One turn or mirror swaps these rows in pairs. Which row does each one swap with?
The rows were stretched afterwards, more along some directions than others.
J_254: 0.50  1.87  0.05  -0.53  1.33  -0.93  0.37  -0.68  -0.29  0.69  1.60  -1.28  -0.36  1.01  0.58  0.03  0.65  -0.89  0.05
J_889: 1.31  1.25  1.04  -0.33  0.31  0.33  1.11  -0.06  -0.43  0.44  -0.44  0.41  0.11  0.49  -0.38  0.50  0.19  -0.01  0.04
J_335: 0.17  0.65  -1.06  -1.75  0.86  -0.65  -0.07  -1.05  0.71  -0.04  1.30  -2.73  -1.65  1.19  -0.42  -0.40  1.46  0.00  -0.78
J_875: 0.51  0.35  -0.34  -1.23  -0.78  0.91  0.00  -0.22  0.41  -0.60  0.03  -1.90  0.13  0.07  -0.20  -0.26  -0.24  0.52  0.38
J_376: 0.04  0.21  -0.77  0.17  -0.40  -0.18  0.25  -0.82  2.77  -0.68  -0.04  -0.51  1.35  0.74  -0.43  -0.75  1.06  -0.16  -0.38
J_37: 0.35  1.12  -0.06  -0.12  0.47  -0.76  0.85  -0.11  0.06  -1.16  0.91  -0.32  -0.49  -0.62  0.24  0.08  1.59  -0.08  1.10
J_283: 0.68  1.02  -0.99  -0.48  0.76  -1.24  -0.08  -0.54  0.27  -0.20  1.42  -1.37  -1.23  1.01  0.75  0.30  0.35  0.44  0.50
J_274: -0.99  -0.02  -1.37  -0.79  -0.13  0.21  -0.96  0.19  2.00  0.44  0.72  -0.71  -0.10  0.06  0.18  -0.79  0.46  -0.72  -0.59
J_379: 0.70  -0.30  -0.64  -0.45  -0.46  -0.21  -1.24  -1.76  -1.31  0.72  -0.27  -0.32  -1.55  1.71  -0.80  -1.36  0.20  0.10  -0.64
J_538: -0.54  -0.93  -0.77  -0.70  -1.08  0.79  -1.70  0.38  0.66  -0.07  -0.43  0.11  1.54  2.21  -0.25  -0.84  -0.28  -0.89  -0.76
J_43: 0.14  1.91  -0.44  -1.02  1.25  -1.03  0.36  -0.88  -0.45  0.62  1.03  -1.47  -0.27  1.00  0.97  -0.38  0.27  -0.64  -0.28
J_775: 0.68  1.91  -0.81  -1.46  1.20  -0.89  -0.30  -0.76  -0.17  -0.36  1.89  -2.67  -0.78  0.64  0.90  -0.63  0.60  0.80  0.25
J_226: -0.26  0.77  -1.57  -0.58  0.89  -0.01  0.58  -0.51  0.64  0.41  0.01  -1.29  -1.05  -1.36  -0.68  -0.62  0.58  -0.13  -0.65
J_470: -0.69  0.85  -1.01  0.24  0.48  -0.69  0.34  0.14  1.58  0.02  -0.06  -0.63  0.02  0.57  0.33  -0.72  0.07  0.04  0.69
J_487: 0.27  1.46  -0.01  -0.43  1.62  -0.24  0.56  0.69  -0.27  0.34  1.09  -0.12  0.22  -1.12  0.34  0.07  -0.51  -0.37  0.43
J_880: 0.83  -0.42  -0.58  -1.33  1.12  0.30  -0.03  -0.20  0.54  -1.15  0.57  -2.28  -0.97  -0.10  -0.76  -0.24  1.13  -0.11  0.35
J_182: -0.64  -0.49  -0.57  -1.06  -0.59  0.39  -0.89  0.97  0.82  -0.40  -0.03  -0.04  1.36  1.70  -0.36  -0.76  -0.17  -0.89  -0.58
J_710: 0.13  -0.24  -0.31  0.06  -0.59  0.44  -1.02  0.62  0.21  -1.31  -0.11  -0.12  0.79  1.12  0.75  -1.06  -0.20  0.30  0.43
J_869: -0.26  0.66  -0.70  -1.10  0.05  -0.42  0.60  0.02  3.49  -1.35  0.68  0.63  0.75  0.21  -0.16  -1.43  0.62  -0.24  -0.17
J_785: -0.12  0.33  0.35  -0.33  0.52  0.18  0.00  1.23  0.70  -0.32  -1.27  0.78  0.33  0.07  -0.61  -0.48  -0.38  0.21  0.30
J_991: 0.13  1.12  -0.63  -1.09  1.39  -0.69  0.57  -0.83  0.90  0.42  0.95  -1.19  -1.74  1.09  -0.61  -0.23  1.90  -0.63  -0.93
J_604: 1.04  0.09  0.38  -0.78  -0.02  -0.23  0.00  -1.43  0.87  -1.16  0.81  -1.50  -0.13  -0.03  -1.02  -0.51  0.06  -0.21  -0.47
J_183: -0.44  0.89  -0.56  -0.20  1.37  -1.28  -0.42  0.09  0.14  1.45  0.91  -0.17  -0.20  1.02  0.94  -0.44  1.05  -0.37  -0.22
J_586: -0.24  0.84  -0.94  -1.66  -0.23  -0.62  0.03  -0.63  2.48  0.62  1.70  -1.04  -0.16  1.48  -0.68  -1.23  1.33  0.18  0.32
J_36: 1.11  0.35  -0.11  0.15  0.74  -0.71  0.52  -0.91  -0.99  0.11  1.32  -1.29  -1.67  -0.08  0.15  -0.94  0.22  0.60  -0.03
J_319: -0.25  0.92  -0.13  -0.66  -0.86  0.17  0.74  0.46  0.54  -0.94  -1.17  0.22  1.35  -1.42  0.34  -0.62  -1.45  0.24  -0.31
J_23: 0.64  2.25  -0.22  -1.05  1.68  -0.23  0.66  0.13  -0.44  -0.11  1.61  -0.75  -0.26  0.42  0.52  -0.04  1.44  0.31  0.67
J_557: -0.28  0.50  -1.20  -1.36  -0.14  -0.28  0.78  -0.08  0.36  0.32  0.61  -1.01  0.08  1.29  0.55  -0.63  0.45  0.14  0.71
J_305: 1.35  0.23  1.18  -0.90  0.39  -0.50  1.02  0.15  -0.15  -1.40  0.45  0.46  -0.05  0.40  -1.17  0.22  1.35  -0.37  -0.33
J_184: -0.62  -0.05  -0.87  0.13  0.10  0.45  -0.61  0.07  1.19  0.40  0.38  -0.64  -0.22  0.44  0.61  -0.90  0.01  -0.58  -0.03
J_543: -0.07  2.37  -0.16  -1.31  0.87  -0.72  1.52  -0.53  0.19  0.16  1.07  -0.81  0.55  -0.38  0.67  -0.23  -0.31  0.71  0.39
J_300: 0.98  -0.12  0.25  -0.79  0.04  0.09  1.11  -0.35  1.42  0.06  0.11  0.03  -0.84  -0.18  -1.31  -0.28  2.40  -0.42  -0.57
J_585: -0.93  0.64  -1.84  -1.44  0.95  -0.26  -0.35  -0.71  2.44  1.09  0.56  -0.96  -0.95  0.83  -1.20  -1.08  1.09  0.10  -1.71
J_734: 0.67  1.18  0.63  0.59  0.04  -0.02  1.58  0.17  -0.22  -0.41  -0.91  -0.50  -0.01  -0.60  0.81  -0.41  -0.97  0.78  0.13
J_248: -1.08  0.09  -1.81  -2.10  0.36  0.12  -1.54  -0.94  1.61  0.12  1.11  -0.67  0.31  1.93  -1.44  -1.46  1.99  -1.05  -0.67
J_653: -0.43  -0.63  -0.20  -0.01  -0.36  0.31  0.03  -0.13  -0.96  -0.31  -1.55  1.05  0.83  0.48  0.26  -0.35  -0.18  0.07  -0.74
J_913: -0.35  1.08  -0.18  -0.71  -0.70  0.14  0.62  0.55  1.00  -0.62  -1.42  0.38  1.81  -1.22  0.34  -1.06  -1.47  0.00  -0.43
J_417: -0.35  0.82  -1.25  -1.54  1.23  -0.22  -0.67  -0.42  1.00  0.89  -0.34  -1.17  -0.40  -0.61  0.17  -1.41  -0.43  -0.08  -0.46
J_45: 0.41  -0.49  -0.68  -0.99  -0.19  0.24  -1.36  -0.83  -0.46  -0.05  -0.57  -1.43  -0.32  1.93  -1.08  -0.71  1.40  0.40  -1.02
J_509: 0.16  -0.54  0.84  0.35  -1.00  0.72  0.37  0.98  0.83  -1.25  -1.39  1.35  2.16  0.76  0.05  0.37  -0.18  0.11  0.50
J_660: -0.28  0.48  -1.14  0.18  -1.01  -0.02  -0.67  0.60  1.11  0.63  0.73  -0.24  0.54  2.14  0.39  -0.09  0.87  0.29  0.18
J_652: -0.04  0.79  -0.56  -1.70  1.08  0.29  -0.06  -1.14  0.62  0.67  0.46  -0.78  0.50  0.08  -0.23  -0.10  1.16  -0.20  -0.60
J_708: -0.11  1.15  -0.46  -1.31  1.19  -0.24  0.49  0.94  2.39  0.36  1.20  0.18  0.53  0.00  -1.08  -0.64  1.67  0.35  -0.48
J_476: -0.73  1.17  -1.08  -0.65  0.61  0.24  -0.55  -0.45  -0.32  1.16  0.27  -0.94  0.07  -0.41  1.16  -1.59  -0.22  0.03  0.35
J_120: 0.39  2.29  -0.02  -1.22  0.74  -1.03  0.20  -1.05  -0.19  0.99  1.70  -0.94  -1.15  -0.45  0.01  -0.90  -0.03  0.67  0.49
J_845: -0.41  0.29  -0.71  -0.51  0.05  -0.31  0.12  -0.69  1.42  0.09  0.41  -0.48  -1.05  -0.06  0.59  -0.32  1.29  -0.63  0.34
J_886: 0.60  0.35  0.48  -0.36  1.34  -0.07  1.02  0.83  -2.02  0.58  -0.06  -0.51  -0.99  0.43  0.74  0.11  -1.63  0.06  0.78
J_24: 0.07  0.20  -0.17  -0.30  -0.73  -0.09  -0.45  0.92  1.12  -2.00  0.10  0.06  1.61  -0.30  0.50  -0.46  0.74  0.52  -0.16
J_920: 1.28  1.04  0.58  -0.40  -0.23  0.27  0.33  -0.41  -1.21  0.75  -0.43  0.03  0.01  1.31  -0.37  0.22  -0.02  -0.02  0.07
J_800: -0.87  2.23  -1.06  -1.49  0.26  -0.65  1.45  0.06  3.99  -1.28  0.79  -0.78  1.22  -0.33  0.33  -1.04  1.85  -0.39  0.06

J_708 pairs with -> J_37
J_248 pairs with -> J_183
J_254 pairs with -> J_182
J_913 pairs with -> J_920
J_184 pairs with -> J_335
J_557 pairs with -> J_376
J_880 pairs with -> J_36
J_653 pairs with -> J_652
J_775 pairs with -> J_710

